In the rows, zero is written as 128.
Each path below is one point turned by a fixed rotation once a step. After each direction that follows a path, write how fast that rotation turns it, in degrees per step (0 if it stays still).
Each turn is a multiple of 5 degrees from 10 to 175, or 0.

[122 125 127 121 135 138 127 127 130 122 131 133 128 127 141 127 131 119
 133 118 133 124 122 128 128 122 122 122 129 131 146 124]
[120 128 132 123 136 134 128 120 131 120 135 130 132 131 140 124 128 119
 128 118 137 118 119 136 129 125 122 128 127 135 133 127]
[120 130 132 123 129 135 128 119 133 125 132 135 123 130 145 129 131 122
 129 117 130 123 123 127 130 124 119 124 128 133 142 125]
[122 128 133 123 130 129 128 113 128 123 136 129 131 136 140 130 123 122
 125 120 135 120 120 135 126 125 122 124 129 133 138 131]
[117 130 133 125 123 134 133 115 132 120 132 133 123 132 139 129 131 127
 126 123 133 122 123 126 124 125 122 123 126 133 145 128]
[118 129 127 121 128 134 130 119 125 122 137 128 129 138 137 132 123 123
 125 126 138 120 124 133 122 124 120 123 132 128 142 134]
[115 127 127 122 126 137 131 118 130 118 133 132 130 131 134 125 132 124
 130 128 137 126 126 125 121 121 127 121 125 132 146 128]
[115 130 125 121 131 142 129 125 127 122 138 131 130 136 136 127 129 120
 128 126 141 122 126 131 123 121 121 126 131 129 134 132]
[118 126 126 120 131 137 125 121 132 122 135 137 135 129 138 123 131 121
 133 122 133 130 127 125 125 118 125 122 130 134 141 129]
[117 128 133 123 134 141 128 118 131 124 139 134 132 134 136 124 131 122
 127 119 138 123 124 131 125 119 121 125 130 131 128 129]
[118 129 134 121 128 134 124 119 134 125 137 139 130 128 141 125 129 124
 126 119 128 128 126 125 127 117 119 123 133 131 138 130]
[122 126 140 123 132 135 129 115 128 125 138 132 132 134 135 127 125 126
 122 118 134 122 121 131 122 119 121 120 131 128 133 130]
[116 130 137 125 124 134 129 121 133 121 134 135 127 127 135 124 128 129
 120 123 129 123 125 126 123 119 118 123 130 127 143 130]
[121 125 135 123 133 137 129 124 124 124 135 129 131 133 133 129 123 125
 122 123 135 122 123 132 119 120 120 118 132 122 142 131]
[115 126 132 124 129 136 130 127 132 116 131 132 132 123 132 121 130 126
 124 125 135 121 123 129 122 120 121 123 127 128 146 128]
[119 126 129 122 137 142 128 132 126 123 134 130 128 130 135 127 128 121
 126 120 138 120 123 132 124 121 118 123 132 124 139 127]
[119 125 130 122 135 134 125 126 133 117 131 133 135 123 137 120 129 121
 129 120 133 122 121 131 127 120 123 125 127 133 143 126]
[120 127 134 125 137 140 129 124 130 125 134 132 125 131 140 127 132 121
 127 115 136 119 120 132 129 123 119 125 129 129 133 124]
[122 129 132 122 131 129 124 121 133 122 133 134 130 127 144 125 125 122
 127 117 129 122 121 132 131 124 120 126 130 134 143 129]
[123 127 138 126 133 134 132 114 128 124 133 129 125 134 139 130 129 124
 125 116 134 119 119 131 125 126 122 121 126 131 138 125]
[117 132 131 123 123 130 129 120 132 120 132 131 125 130 141 128 125 125
 123 124 132 119 122 131 127 126 119 126 129 131 146 131]
[122 126 130 123 131 135 132 117 124 122 133 128 127 137 136 132 126 124
 128 123 137 121 122 130 120 125 125 118 128 128 145 128]
[113 131 126 123 125 135 130 122 131 116 133 130 129 131 136 124 130 123
 127 129 139 119 124 131 124 124 123 127 126 133 143 131]
Speeds:
[130 128 128 129 130 126 128 131 128 127 125 126 126 126 130 129 128 127
 128 126 128 124 125 131 130 131 128 129 126 128 131 125]	20
[130 129 132 129 127 125 127 123 130 130 129 130 127 128 131 129 127 129
 126 124 124 128 127 128 130 128 127 128 129 130 125 128]	45
[126 128 129 129 128 131 128 127 128 129 126 128 125 125 128 130 126 129
 129 127 129 130 130 134 129 126 132 127 130 130 129 130]	0
[126 129 127 127 125 124 126 128 131 125 127 129 130 124 128 125 127 128
 127 130 126 128 128 129 130 128 128 131 128 131 130 130]	175

[131 130 134 121 131 124 128 126 127 117 136 145 131 122 125 131 122 132
 124 120 132 124 125 129 123 136 129 123 120 141 132 136]
[132 133 136 125 132 127 128 122 130 118 134 142 135 128 131 130 126 134
 126 126 133 128 121 126 128 139 126 116 117 138 134 136]
[133 131 137 122 138 125 134 120 130 126 138 135 132 134 132 131 131 132
 124 125 130 128 120 127 131 136 126 117 115 132 139 134]
[131 132 136 123 135 121 132 124 127 127 145 130 126 132 127 136 134 130
 124 122 129 128 124 132 125 130 128 120 115 128 142 133]
[132 136 133 124 126 118 123 124 127 122 144 128 124 127 124 136 135 123
 125 123 132 131 125 133 122 128 127 120 118 131 139 137]
[135 137 130 118 124 116 124 120 129 122 137 132 124 124 125 129 133 118
 120 121 131 133 121 128 125 129 126 122 121 136 132 139]
[132 132 131 116 130 119 135 124 131 122 134 138 125 122 126 125 129 122
 117 115 132 131 120 128 127 129 127 127 122 137 131 140]
[128 128 135 122 131 126 136 128 132 116 133 140 125 124 125 128 125 130
 122 114 136 128 118 132 125 132 128 124 121 136 132 140]
[131 128 139 124 131 128 130 124 134 115 133 135 126 131 125 129 124 132
 129 120 134 125 117 133 125 139 126 117 120 135 132 136]
[135 130 137 119 135 124 129 120 132 124 138 132 128 136 126 129 124 129
 127 125 125 122 119 131 124 140 125 117 118 134 136 131]
[133 132 134 119 136 120 127 124 125 128 144 137 129 131 127 134 126 129
 123 125 124 121 127 131 121 135 126 121 116 134 140 131]
[129 136 132 123 130 120 122 126 124 124 143 140 131 125 128 136 133 128
 122 127 131 129 130 128 122 130 127 118 116 135 138 136]
[132 135 133 122 129 120 125 121 129 123 137 137 130 125 129 131 140 124
 120 126 134 135 124 124 130 129 127 116 117 135 133 139]
[133 129 135 119 132 120 136 120 131 123 137 133 125 126 128 131 138 125
 120 118 134 134 119 127 133 129 130 123 118 133 132 137]
[132 129 136 123 130 122 138 124 130 118 140 130 121 124 123 134 130 128
 125 113 135 130 118 134 128 130 131 127 120 132 135 136]
[135 134 135 125 125 123 129 123 130 115 137 127 123 126 124 131 122 126
 128 118 134 126 116 135 122 136 126 124 122 135 136 138]
[136 136 133 118 129 122 127 121 131 123 134 132 127 131 127 124 119 124
 124 121 127 124 117 131 120 136 121 122 123 138 136 138]
[129 132 133 116 135 122 130 127 130 127 135 142 130 130 129 125 122 127
 120 121 126 123 123 129 119 132 123 121 120 136 137 138]
[125 130 136 120 134 124 127 130 130 122 136 146 130 129 127 130 131 133
 123 123 131 128 128 130 120 131 126 115 116 134 135 136]
[130 129 138 121 132 123 126 123 132 120 136 140 128 130 126 132 137 129
 126 127 132 132 125 129 128 135 128 111 115 134 131 132]
[136 128 135 120 133 120 132 118 129 124 141 133 126 128 125 135 136 125
 123 124 129 130 122 128 133 137 131 119 114 134 132 129]
[135 132 131 124 131 120 133 122 123 124 145 131 125 122 125 139 129 125
 121 121 132 127 122 131 131 134 132 128 117 133 137 133]
[134 137 131 127 126 123 126 124 125 120 142 129 128 121 127 134 127 126
 122 121 137 128 118 129 126 131 126 126 120 135 139 143]
Speeds:
[126 124 128 126 130 130 126 130 129 128 127 132 128 129 125 128 125 128
 127 130 127 124 129 128 128 132 127 126 126 129 125 127]	40

[129 138 120 134 134 123 134 133 117 125 127 124 114 121 128 136 134 132
 130 128 121 136 125 134 138 123 126 136 124 132 129 123]
[128 135 122 133 139 121 131 130 114 129 126 125 118 118 132 133 130 129
 128 129 121 137 122 133 136 125 129 142 125 129 131 124]
[129 137 122 133 132 123 126 129 116 126 126 123 119 116 132 136 130 124
 125 127 124 140 122 137 136 125 127 136 123 130 131 123]
[127 135 122 131 133 122 130 135 119 127 125 124 117 116 131 135 133 127
 129 123 123 140 123 138 138 124 122 135 122 126 128 129]
[127 133 127 134 134 127 127 131 117 131 124 123 113 116 134 132 131 123
 126 126 120 136 122 134 138 126 124 140 122 126 128 131]
[129 137 124 136 127 129 126 130 118 127 126 121 113 118 131 137 134 122
 126 128 121 134 124 134 139 125 123 135 122 132 128 127]
[128 136 122 134 132 126 132 134 118 128 128 124 113 121 129 136 137 129
 132 127 118 132 126 132 140 123 123 138 122 131 129 129]
[128 135 123 134 135 125 127 128 115 129 128 124 115 121 130 134 132 126
 130 132 119 132 123 131 137 124 126 144 124 131 133 125]
[128 139 119 133 131 123 126 130 117 125 129 124 118 122 127 138 132 126
 129 130 123 139 124 136 138 124 125 138 124 133 132 122]
[125 135 122 130 136 120 131 134 118 127 127 127 116 120 128 133 130 131
 130 127 122 140 123 138 139 124 124 139 124 128 130 126]
[126 135 126 134 135 123 126 129 116 127 124 125 113 118 132 132 125 125
 125 129 122 140 121 137 138 127 126 139 125 128 130 125]
[129 138 123 135 130 126 130 132 119 125 124 123 113 116 132 135 130 126
 125 125 123 138 124 137 139 124 126 131 123 130 126 125]
[130 135 125 134 135 125 135 134 117 129 125 123 113 116 133 133 134 129
 128 125 119 134 124 132 138 124 126 136 123 128 126 129]
[131 136 125 135 133 128 128 128 114 129 126 120 117 116 135 136 133 122
 127 128 119 132 123 131 136 124 128 140 122 131 130 126]
[130 137 119 132 130 125 127 132 117 127 128 121 120 118 130 139 137 124
 130 126 122 136 124 135 138 122 124 137 121 132 130 126]
[127 133 123 130 135 123 128 134 117 130 128 124 118 120 129 134 135 127
 133 128 120 136 123 135 139 124 122 143 122 128 132 130]
[125 135 125 134 131 125 122 128 117 128 127 124 114 122 129 135 128 122
 127 131 121 138 122 136 139 126 123 141 123 130 132 127]
[126 138 121 134 130 124 128 132 120 124 127 126 112 122 127 136 130 128
 129 128 122 139 124 138 141 124 122 134 124 131 128 126]
[126 135 125 134 136 125 132 132 118 127 126 126 110 120 130 131 129 131
 128 129 119 136 123 134 140 125 126 139 126 128 128 127]
[130 139 124 137 134 126 129 128 115 126 125 123 113 118 132 135 129 126
 125 130 121 135 123 132 137 125 130 136 125 132 128 122]
[131 138 119 133 133 123 133 133 117 126 127 123 118 116 131 137 135 129
 128 125 122 137 124 134 137 122 128 134 124 131 127 123]
[129 133 124 131 138 123 131 132 115 130 126 123 120 115 134 134 133 126
 129 126 121 136 122 133 136 125 126 141 123 127 130 127]
[129 135 123 133 131 125 123 129 116 128 126 122 120 116 133 136 132 120
 126 127 123 139 122 136 137 125 125 138 121 129 131 126]
Speeds:
[127 129 129 130 128 128 129 126 129 130 122 128 130 129 130 128 129 131
 128 131 127 130 126 127 127 125 124 127 127 130 129 128]	0
[129 130 125 127 125 127 130 130 130 125 129 128 129 128 125 131 131 130
 129 126 130 130 130 130 129 126 126 123 127 129 126 127]	125

[118 128 134 139 136 131 126 122 130 123 143 131 133 132 119 118 136 125
 129 117 130 138 125 124 130 129 132 121 121 124 126 131]
[123 134 139 133 122 127 127 122 130 139 136 136 133 125 127 130 129 127
 125 114 131 139 131 124 124 126 128 111 119 127 123 126]
[115 126 127 138 127 132 130 115 137 133 133 129 129 134 120 131 134 125
 129 129 122 136 136 130 129 123 133 116 116 128 124 119]
[117 132 134 138 125 134 135 121 134 118 139 128 130 129 125 123 131 121
 134 123 130 144 124 122 129 126 131 119 125 129 123 133]
[123 131 138 136 124 130 131 120 131 133 130 133 136 138 132 123 127 127
 121 122 132 136 129 120 121 133 135 111 121 124 123 124]
[123 130 129 141 133 130 132 123 136 125 134 138 129 137 116 131 133 125
 125 121 122 133 128 125 121 124 129 119 112 130 124 121]
[120 130 141 136 120 130 126 124 131 121 141 130 126 132 127 126 128 119
 134 117 127 136 134 127 127 118 130 115 121 127 129 133]
[115 126 138 137 129 126 124 116 132 132 135 127 133 133 123 118 133 131
 128 120 132 132 130 124 128 132 134 115 122 119 122 120]
[125 137 128 137 135 132 131 120 133 130 137 140 134 126 122 129 134 123
 128 118 128 143 128 126 129 124 126 117 119 130 119 123]
[117 127 134 136 119 136 132 123 131 136 138 129 130 133 129 132 131 123
 128 125 124 141 137 128 128 126 135 112 119 130 131 132]
[113 125 136 139 123 128 132 117 139 123 129 126 128 131 118 124 131 126
 128 125 129 137 122 118 125 129 132 118 120 126 121 123]
[130 138 132 135 128 133 130 120 133 122 137 136 136 136 129 125 127 119
 128 119 132 137 129 125 122 124 133 114 121 125 116 125]
[118 127 136 141 128 131 132 127 129 130 140 135 131 140 125 124 132 132
 126 121 124 133 137 129 122 130 132 116 116 129 133 125]
[118 127 140 137 128 124 122 120 135 125 131 133 125 127 119 125 133 121
 128 118 125 137 125 119 129 119 125 117 116 128 127 128]
[123 132 131 132 125 133 123 117 133 132 143 126 135 132 125 128 130 122
 130 118 134 134 133 131 128 124 137 114 122 119 118 126]
[113 133 132 141 129 130 139 122 132 130 137 135 132 129 124 124 134 134
 132 123 127 142 134 128 127 131 128 118 122 131 124 118]
[121 129 135 136 128 133 128 118 133 130 127 134 131 133 129 126 132 116
 124 126 123 145 127 119 131 123 130 113 119 130 127 132]
[120 125 131 136 122 135 132 123 137 129 140 125 132 136 119 131 129 124
 124 120 132 132 125 123 121 132 140 116 117 124 122 130]
[120 136 138 139 123 126 134 121 135 120 132 136 128 133 126 126 127 129
 133 120 129 135 131 124 119 123 126 115 121 129 120 117]
[122 128 134 139 135 133 122 119 130 125 137 134 133 141 129 118 134 120
 128 124 124 136 135 127 130 123 134 115 119 125 129 128]
[118 127 137 136 128 129 128 127 131 132 143 131 131 126 117 126 133 128
 126 112 132 137 124 122 126 131 130 118 118 126 128 131]
[120 134 135 133 121 126 126 115 134 136 130 132 130 127 126 132 129 124
 130 121 128 137 135 127 126 120 128 112 119 127 119 118]
[115 128 126 140 131 137 132 117 134 124 140 128 131 136 123 124 135 124
 133 128 126 140 133 130 132 127 136 119 123 127 124 126]
Speeds:
[130 128 128 129 126 129 132 129 129 124 126 128 128 133 129 128 126 127
 126 130 128 127 126 126 124 129 130 128 127 129 128 129]	55
[127 124 126 129 129 130 127 127 128 131 129 125 129 132 127 127 129 130
 126 130 127 125 130 130 128 131 132 128 127 126 129 127]	145
[130 131 125 128 128 128 130 128 128 129 129 131 128 129 128 131 127 130
 129 128 127 127 131 132 126 127 127 128 127 129 126 123]	110

[129 124 131 127 104 127 121 128 119 132 136 126 137 133 122 120 134 128
 128 124 125 127 117 128 126 130 122 130 136 125 129 124]
[131 126 134 127 110 132 122 126 120 133 132 122 134 138 123 123 137 130
 135 123 130 126 122 129 125 131 121 132 136 116 126 122]
[130 127 134 124 107 128 122 128 117 126 137 124 136 135 121 121 135 130
 129 133 132 132 123 129 124 132 122 132 137 122 131 124]
[130 125 132 130 109 130 123 125 121 136 134 124 133 139 122 121 141 129
 134 127 130 126 122 130 124 133 127 133 134 123 136 123]
[129 125 128 125 107 123 121 129 119 130 137 126 136 133 122 120 136 132
 133 123 129 127 118 128 125 131 118 129 134 123 132 124]
[130 125 135 128 107 133 122 126 119 134 132 124 135 137 124 122 136 127
 130 124 126 127 120 128 127 130 124 132 138 120 126 123]
[130 127 134 124 111 129 122 128 118 127 135 123 135 136 122 122 137 132
 134 129 134 130 125 129 123 133 119 133 136 116 130 123]
[130 125 133 128 105 129 123 126 119 133 136 126 135 137 121 120 138 126
 129 132 129 129 122 129 124 132 127 133 135 126 135 125]
[130 125 128 128 110 126 122 127 121 134 135 124 134 136 122 120 139 132
 137 121 131 124 120 129 124 132 120 131 133 121 134 123]
[129 125 133 125 104 128 121 128 119 130 135 125 137 133 123 120 133 128
 128 125 125 129 118 128 126 130 121 130 137 123 126 124]
[131 127 135 127 111 133 123 126 119 132 132 122 133 139 123 123 138 130
 135 126 132 128 124 129 124 132 123 133 136 116 128 122]
[130 127 132 125 107 126 122 128 118 128 138 125 136 135 121 120 136 130
 130 132 131 131 122 129 123 133 123 132 135 124 135 125]
[130 124 130 131 108 130 123 125 121 137 134 125 134 138 122 121 140 129
 134 124 128 124 120 129 125 132 125 132 133 124 135 123]
[130 125 130 124 107 125 120 129 119 128 135 125 137 133 122 121 134 132
 132 123 128 127 119 128 125 131 117 129 135 121 128 123]
[130 125 137 128 107 134 122 125 119 133 132 123 134 138 124 122 136 127
 130 128 128 129 121 128 125 130 125 132 138 119 127 122]
[131 127 133 125 111 127 122 127 118 128 137 124 134 137 121 121 138 133
 135 130 135 130 124 130 122 134 121 133 134 119 134 124]
[129 124 131 129 105 128 122 126 120 134 136 126 135 136 122 120 137 126
 129 128 127 128 119 129 125 132 126 132 134 128 135 125]
[130 125 130 128 110 127 121 128 120 134 133 124 135 135 123 122 138 132
 136 120 129 124 120 129 125 131 118 130 134 119 130 123]
[130 126 135 125 105 130 121 127 118 129 135 125 137 134 123 121 133 128
 128 128 126 130 120 128 126 130 122 131 138 121 125 123]
[131 127 135 128 112 132 123 125 119 133 134 122 133 139 122 122 139 130
 135 129 133 128 125 130 124 133 124 134 135 118 132 122]
[129 126 130 126 106 124 121 128 118 129 139 126 136 134 121 120 136 130
 130 129 130 130 121 129 124 133 122 131 134 126 136 125]
[130 123 131 130 108 130 122 126 121 137 133 124 134 137 123 121 139 129
 134 121 127 124 119 128 126 131 124 131 134 122 131 123]
[130 126 132 123 108 127 121 128 118 127 135 124 137 133 123 121 134 132
 131 124 129 129 120 128 125 131 117 130 136 118 127 123]
Speeds:
[128 129 131 126 128 131 128 128 127 126 126 127 129 128 129 129 126 128
 127 127 127 129 128 127 129 127 126 128 131 123 121 127]	85
[128 127 130 130 125 131 129 126 129 132 127 129 128 129 129 128 128 124
 125 130 125 128 127 128 129 127 133 128 129 131 127 128]	160
